In the data rows, 128 means zero.
Here are some points, each followed by its number:
[100 159 114 173 154 130 174 140 115 127 129  97  91 116 153  88 127 190
 148 174 144 108 100 118 112 128 126  94 154 139 127] 0
[143 176 149 122  78 109 145 164 190  94 149 156 120 133  93  92 102  96
 106 107 160  88  93  92 112  88 110 105 114 109 166] 1
[ 84 122 136 139 129 162 100 102 105 169 129 125 142 182 185 122 108 133
 112 188 101 146 164 133 194 175  91  83 165 181  88] 2
[122 115 139 146 139  96 144 161  92 103 138 155 120 173 110 157 106  88
 113 157 160  95  73  98 131  94 109 105 116 125 159] 3
[121 112 131 115 158 168 176  90  84 120 136  93  94 134 135  56 143  70
 254 157 128  90  99 154 120 132 147 196 115 122 107] 4
[158  99 149  72 184   0  58 196 131 137 124 178 149  67 127 186 115  70
   0 120 118 160 188  92 101 115 121 196 202 178 144] 5
[123 208 168 107  57 152 159 138  93  89 135 153 122 192  78 140  83 159
 129 138 151 170  97  69  88  96  89 103  74  83 190] 6
[103 139 132 122  85 144  93  97  72 151 144 122 150 110 158 124 108 149
 111  94  93 172 181 125 197 171 107 127 161 208 108] 7
[155 107  93  56 191  43  90 139 137 139  84 132 114 153 160  79 130  82
 108 232 109 197 226 112  14 119 140 234 228 113 134] 8
[146 149 115 134 109 163 133 107 129 167 112 131 129  81 130 189 167 133
 172 195 115 168 113 188  93 134 155 146  94  92 102] 9
[125  84 166  87 151 125 144 131 168 104 123 136 137 110  76  84 111 170
 100 157 137  74 112  75 114  99  97 101  88  84 183] 10
[ 80 169 143 195  73 180 221 119 118 119 157  79  45 114 140  98 123  80
 180  87 160 107  90 104 143 122 131  87 114 140 126] 11
[137 134 114 164  68 121 181 141 159 108 144 117  98 155 138 212 102 168
 154 124 133  74 142 124 127 138 136 119 144 157 137] 12
[ 37 188 128 203 117 153 150 129 119 121 139  85  53 159 128  81 130 138
 118 113 152  48 119  94 146 122 110 119 157 142 135] 13
[122 107 144 162  89 103 148 165 180 101 148 146 102 104 123 112 113  40
 140  93 166 140  66 118 143 106 115 106 134 137 149] 14
[161  96 102 117 167 109 117 124  98 140  90 130 154 143 120  51 196 106
 134 190 113 167 131 177  88 121 197 171  99  80  97] 15
[ 80 136 131 140 149 162  97 106 182 166 130 128 140 135 187  97 112 120
 114 114 100 135 160 132 197 179  85  78 174 179  84] 16
[136 106 158  97  61 114 133 144 139  94 137 144 131 107  80 153 104  99
  97 125 151 163 113  84 111  97 104 108 102 100 171] 17
[129  78 116 118 128 148 112 102 125 158 102 125 139 149 131 104 183 191
 152 124 109  97 123 174 120 130 161 175  98  89  95] 18
New points follow, each followed by the numbers of its two nearest points above, smallest number first.
[152 131 142 137 133 104 147 168  81  92 163 157 104 104 119 160 109 142
 121 104 167 135  87 113 125  97 113 116 127 132 151] >> 3 17
[ 36 122  57 150 162 227 139  27 156 207  68  25 142  63 212  84 117  96
 232 144  73 109 170 160 165 220 108  44 177 123  73] >> 2 16
[129 142 116 111  84 169 115  96 111 160 126 117 140  65 151 143 144 120
 172 108 107 108 129 169 144 153 138 132 125 137 103] >> 9 18
[162 169  84 124 145 127 109 111 129 162  91 109 168  81 147  78 182 156
 161  74 107  63 122 194 115 144 174 148 122 103  89] >> 15 18
[158 161  51  86 114 112  59  97 133 169  96  98 193 118 160  48 173 144
 150  70  86  63 160 191 130 169 176 163 174 129  81] >> 15 18
[122  54 113 103 102 163 102  86  94 162 120 126 157 119 146 149 167 126
 172 160 106 131 129 176 143 150 138 161 118 111  98] >> 9 18
[ 95 171 176 149  66 104  34 162 153  99 186 211  92 155  87 248 124 138
  13  88 183 158 118 111 148  88  82 190 146 137 156] >> 3 17
[ 88  64 135 114 137 147  98  97 123 125 118 125 142 165 124 102 155 118
 140  96 101 112 186 137 152 145 139 201 114 107 118] >> 15 18
[101 102 137 128 156 149 101 106 152 155 145 115 140 126 170  87 104  98
 118  85  96 154 176 124 193 176 104 115 163 202 105] >> 7 16
[149 137 121 147  92 150 138 120 101 156  97 123 126 103 111 183 173 130
 161 107 118 164 114 183  74 123 172 162  85  84 103] >> 9 18
[184 157 101 124  57  46  86 154 164 131  70 120 160 133 107  91 230 226
  74 109 116  25 147 186 105 108 237 202 104  68  81] >> 15 18
[126 138 164  95 205 128 144 135 161  97 126 135 135 132  72 102 105 160
  98 129 144 117 118  75 111 104 102 105  94  87 180] >> 1 10
[105 154 113 120 163 161 113  93 106 165 118 103 144 208 165 195 123 140
 159 194  91 165 156 151 167 171 125 105 148 155  96] >> 2 16
[181 176  95 132 164  33  62 160  85 128  53 126 175 104 110 129 237  75
  49 134 115 104 165 185 112 118 244 201 113  68  83] >> 15 18
[ 93 127 175 193 122 125 168 173  78  97 176 165  81 138 113 134 115 134
 132 158 181 100  57 100 186  96 104  82 107 146 143] >> 3 14
[181  61 199 153 145  95 147 191 107  66 215 202  74 108  99 140 103  95
  82 193 188  57 101 102 130  75 104 141  99 148 172] >> 3 17
[ 87  44 138 149 121 157 101 108  97 173 130 126 136 172 188 191 113 149
 110 120 100 163 166 135 195 175  93  78 158 174  88] >> 2 7
[115 128 121 125 162 160 187  89 147 130 127  84  92 136 150 101 139 155
 255 102 118 186 114 148 114 133 142 181 134 127 107] >> 4 18
[104 106 140 118 196 145 100  97 191 153 143 119 143  85 160 125 101 181
 117  93  87 134 182 128 193 164 104 119 163 205 110] >> 7 16
[184  99  97 117 209  53  85 156 212 128  66 120 161 142 112 138 237 130
  79 131 120 154 145 190  94 111 237 202 104  72  86] >> 15 18
[162 213  78 175 128 125 125 125 135 157  74 100 137  69 110 136 208  98
 167 115 110 131  91 202  66 121 204 177  93  80  84] >> 9 15
[139 160 167  71 164 164 151 118 194  90 135 142 139 103  65 124  74 178
 139 170 143  84 125  57  74 103  81 113  72  73 197] >> 1 10
[113 152 138 159  99  99 145 165  96 106 145 144 102 181 113 156 108  43
 123 197 165 222  61 112 139 104 120 100 133 133 151] >> 3 14
[143 110 141 123  82 110 148 158  95  92 139 157 118 190  93 108 102 138
 103 153 159 103  96  90 107  90 112 104 111 106 174] >> 3 17
[131 153 163  90 109 122 140 146 121  95 127 143 132 125  74 153 100 123
  98  73 145 195 114  76 108  97 101 105 100  94 184] >> 6 17
[180  34 194 152 174  92 150 195 136  64 216 207  69 212 101 145 100  83
  85 159 189 115 102 112 144  68 107 146 100 164 167] >> 3 14
[128  94 136 138  61 117 157 144 160 125 153 125  95 147 155 144 124 117
 156 134 149 185 100 137 114 118 125 130 156 139 131] >> 12 14
[126  47 154 115  86 153 168 113  99  94 143 130 119 160 129  79 121 105
 176 161 150 167 104 109 117  99 114 141  98  97 149] >> 3 17
[115 113 164  92 153 169 162 115  84  96 125 133 136 106  64  77  73  90
 135 204 139  94 107  62  76 101  76 107  61  72 199] >> 10 17
